Each row is where one point has got to under a steady rotation. How many steps took it there?
The counts run from 0 to 1323.
 90 123  98 146  97 137  90  56 159 160 142 136 105 135 155 134 116 160 160 114 133  88 129 147 162 116 142 108 121 114 166  79 112 144 100 131 125 107 142 107  96 126 138  93 106  96 112 166 -> 223
103  99 146 163 120 144 133 127 161 141 128  98  60 131 153 113 132 142 157 136 164 149 140 121 165 131 177 152  92 104 112 144 102 146  98 127 180 157 168 127 104  90 110 118 129 137 116 121 -> 824
120  84 123 148 101 144  61  63 153 143 160 135  87 128 124 165 107 163 198 120 103 108  99 142 123 115 125 123 117 151 138  96 124 147 106 136 126 144 141 141  83 143 121  80 109 122 129 149 -> 717
106 134 158 137 138 159 121 151 148 129 104 117  76  82 133 100 125 177 126 139 115 143  93  94 155 147 160 146 105  95 161 146 111 144 119 142 150 183 159 142 153 124 107 133  97 146  85 140 -> 829
107 123 107 124  51 143 137  73 124 142 130 147 128 100 111 138 100 151 125 152  75  98 160 163 134 109 128  91 110 113 144 110 120 105  90 173 130 109 155 120 123 130 147 156 136 145 119 182 -> 158
147  75 138 150  80 156  89  77 174 117 137 153 114 119  74 179 122 131 176 132 108  91 152 128 120 104 130 105 113 144 113 136 161 108 123 151 137 129 164 133 131 146 134 126 125 134 114 154 -> 162
140 158 175 152 180 175 135 139 154 163 129  80 104 115 183 122 162 160 171 103 140 120 117 132 137 111 144 131  93 107 159 118 132 143 132 130 119 158  99 158 119 132 137 102 103 128 117 105 -> 615
148 121 105 140 135 144  78 101 128 103 148  98  46 163 121 198 123 152 114  98 110 102 133 107 117 104 116 117 134 154 115 142 116 136  79 100 143 111 135 123  89  96 133 111 145 120 155 159 -> 1014
169 146 124 158 148 125 123 102 158 145 103  89 143 130 123 168 116 155 109 151 150 102 169 124  91 129 130  90 110 129 100 120 127 112 102 146 185 113 167 135 143 159 114 171 176 180  98 114 -> 1295
168 139 166 184 158 197 145 140 144 127 126  66  88 142 114 121 137 163 148 117 154 141 118  89 132 129 153 110  98 107 137 128 105 133 134 122 164 154 119 137 180  93 129 113 140 150 120 127 -> 185
111 106 169 149  77 167 135 101 156 125 138  98 112 137 118 126 120 198 149 172 171 138 131  95 103 138 116 122 133  86 164 130 123 126 101 149 152 143 119 107 154 147 144 174 112 157  94 137 -> 607
 84 134 124 130 105 132 127  97 144 157 132  96 150 135 182 158 134 176 107 132 158  92 185 155 107 122 133 119 126 100 151 139 146 117 108 142 163  89 117 109  91 165 137 174 130 117  93 111 -> 50
135 143 159 146  71 165 116 151 135 152 146 112  90 124 136 155  99 151 107 132 142 147 152 112 105 144 155 139 140 118 139 200 143 104 108 101 155  82 162 126 109 110 155 194 118 155 117 123 -> 265
 94  94 140 125 104 176 117 135 159 162 141 108 123 167 157 146 126 145 156  81 160 116 205 168  97 104 149 142 126 113 127 150 157 109 104 122 157 115 125 147 104 123 123 151 133  91 113 101 -> 541
131 164 104 150 125 160 135 125  90 189 149 114 126 131 187 162 131 124 108 118 110 118 145 159 140 142 177 142 119 130 123 164 150 124 122 144 179  83 166 133  83 128 158 163 161 124 136 106 -> 694
 77 107 115 124 108  97 120 123 160 130 119 134 128 133 159 143 136 184 144 124 149 136 180 133  85 100 117 129 149 138 112 139 154 124  76 117 137 152 156 161 128 187  98 141 129 154  79 108 -> 1092
130 162 161 151 160 163 178 164 110 118 120 111 104 132 148 147 150 150 112 162  97 112 131 100  76 118 136 135 153 134 100 179 134  96 137 167 151 154  99 112 181 150 160 146 117 156 140 111 -> 682
128 187 116 118 170 108  97 123 129  83 127 146  82 125 109 131  97 142 108 119  92 122 130  92 125 139 150 128 162 156 138  97  92 145 106 139 160 157 166 144 176  97 129 102 133 130 104 170 -> 577
136  75 113 152  71 153  89  85 169 143 149 165 104 125 118 139 124 133 159  94 134 117 122 144 133 120 162 128 148 108 140 143 141 129 135 134 124 152 192 144 135 135 145 139 134  95  87 147 -> 1205
 96 121  99 159 109 130  99  58 139 137 100 113 108 115 120 122 118 164 125 133 130 103 128 126 186 122 144  87 100 120 167  99 124 126 118 126 178 131 168 112 123 142 105 121 105 145  97 178 -> 1145
115 182 187 122 139 164 140 155 112  93 156 106 100 165 118 132 132 141 135 127 101 112 167 118  93 142 143 158 141 131 129 166 112 136 132 161 140 116  64 133 149  58 162 117 125 126 121 130 -> 1178
 96  94 153 143 143 179 124 149 154 145 134 121  72 108 134 117 151 130 172  92 110 142 130 121 166 116 179 158 117 114 146 161 169 124 149 129 152 185 133 155 144 126 119  89  83 103 116 122 -> 338
128 111 136 132 112 155  96 139 140 185 122 143  91  94 163 172 109 135 149 135 134 135 129 134 127 142 169 154 114 139 112 173 167 113 101 125 164 129 183 148  68 149 124 144 127 152 122  89 -> 270
141 181 150 133 166 131 108 129 125 131  96  86  86 154 175 127 157 110 125 102 137  98 208 144 146  82 151 126 120 141 155 120 143 107 113 107 168 152 132 160 128 105 129 123  91 141 143 135 -> 318
107 117  92 144 140 177 119 113 102 169 132 126 136 111 123 169  83 170 122 140  73 114  78 139 104 155 142 116 142 158 101 122 113 109 128 161 169 105 129  92 117 165 127 108 171 125 131 133 -> 846
158 162 113 157 160 135 110 104 127 138 160 123  79 100 142 153 113 146 155 149  68 118  80 115 147 137 158 132 109 158 100 113  87 160 105 161 132 144 149 136 104 104 142  67 149 144 140 151 -> 78
141 155 134 127 128 149  68 112 136 120 148 119 125 177 137 146  73 118 146 110 134 107 179 152  64 103 151 133 168 150 134  80 102 125 101 112 155 114 133 150 126  89 144 113 145 121 138 136 -> 369
156 168 149 166 166 152 159 123 138 136 113  90 102 124 141 156 128 194 138 176 132 117  94  83 114 154 104 110 101 132 125 124 101 139 103 165 152 146  96 111 155 139 140 129 132 182 122 128 -> 677
133 149 126 106 164 162  76 114 159 112 145 114 120 145 132 146 100 169 115  84 115 104 157 124  59  93 112 115 164 140 166  76 116 131  92 109 112 138 119 156 159 115 134 117 135 108 112 155 -> 1285
118 146 104 165 127  89 126 109 104  95 138 111  60 196 155 122 131 168 160 116 139 138 140 109 107 134 130 135 156 145 120 130  73 162  87  86 121 144 150 146 144 110 141  82 118 151 114 159 -> 944
138 131 115 133 122 137 140  95 112 106 140  99  47 163 133 162 148 174 130 140 117 110 103 101 150 142 111 109 105 129 121 141  82 161  68 161 141 157 128 116 131  90 143 128 149 129 144 167 -> 950
100 150 155 183 136 147 155 132 137 173  97 102 142  93 167 104 118 178 137 168 127 109 140 161 149 138 158 122  91  97 128 136 112 113 168 150 166 116 122 102 112 149 123 105 114 161  90 108 -> 550
168 148 159 164 158 182 162 157 103 148 109 103 111 131 156 154 171 145 140 129  97 106 117 146 104 133 126 126  99 128  92 192 134 111 166 150 129 165 110 153 163 130 150 134 143 139 121 105 -> 188
141  84 113 156 124 163  88 110 134 171 119 149  90 126 126 155 101 145 193  91 111 144  96 131 115 117 136 112 132 166 116  99 141 114 120  99 124 163 174 172 133 164 115  87 125 137 126 136 -> 1211
 94 134 157 151  90 149 110 124 121 131 141 166 151 120 155 118 118 143 163 152 101  98 154 165  69 109 153 150 176 126 137 147 137 105 183 149 119 121 110 121 134 160 173 128  81 124 107 114 -> 985
119 144 130 186 166 127 149 127 112 167 124  95 118 154 186 148 174 150 176 115 140 112 127 144 132 139 156 145 115 135  93 163 139 131 171 132 153 143 118 127 129 167 151  82 116 125 105  96 -> 124
101 120 176  96  99 177 108 125 187 135 108 121  88 157 122 137 108 168 128 101 179 118 172 130 124 136 133 135 123  97 193 136 132 108  82 132 138 135 119 134 134 102 122 166 102 104  95 126 -> 1032
 90 120 169 136 124 178  89 108 148 178 121  70 128 133 156 134 117 188 143 142 153 100 139 151 136 148 127 128  83 113 175 119 121 145 119 133 155 101 101 120  68 117 113 127 111 131 102 119 -> 545
 92 136 133 136 152 124 108 102 148 109  80 106  95 147  99 155 104 162 144 140 116  87 173 118 140 116 107 107  94 162 118 114 126 116 110 129 167 113 110 122 125 129  90  70  90 159 105 154 -> 103
128 150 141 134  86 133 101  97 132 137 140 135 123 121 148  90  84 156 143 171 146 141 124 147 111 155 161 148 147 101 158  89  60 149 127 160 153 154 181 128 144 100 137 156 126 140 105 138 -> 7
154 196 162 121 158 184 130 139 136 134 112 129 146  84 113 131  94 157 125 138  37  76 128 140  98 108 119 112 110 134 148 100 108  96 141 166 105 119 105 139 163 118 150 104 127 141 124 147 -> 361
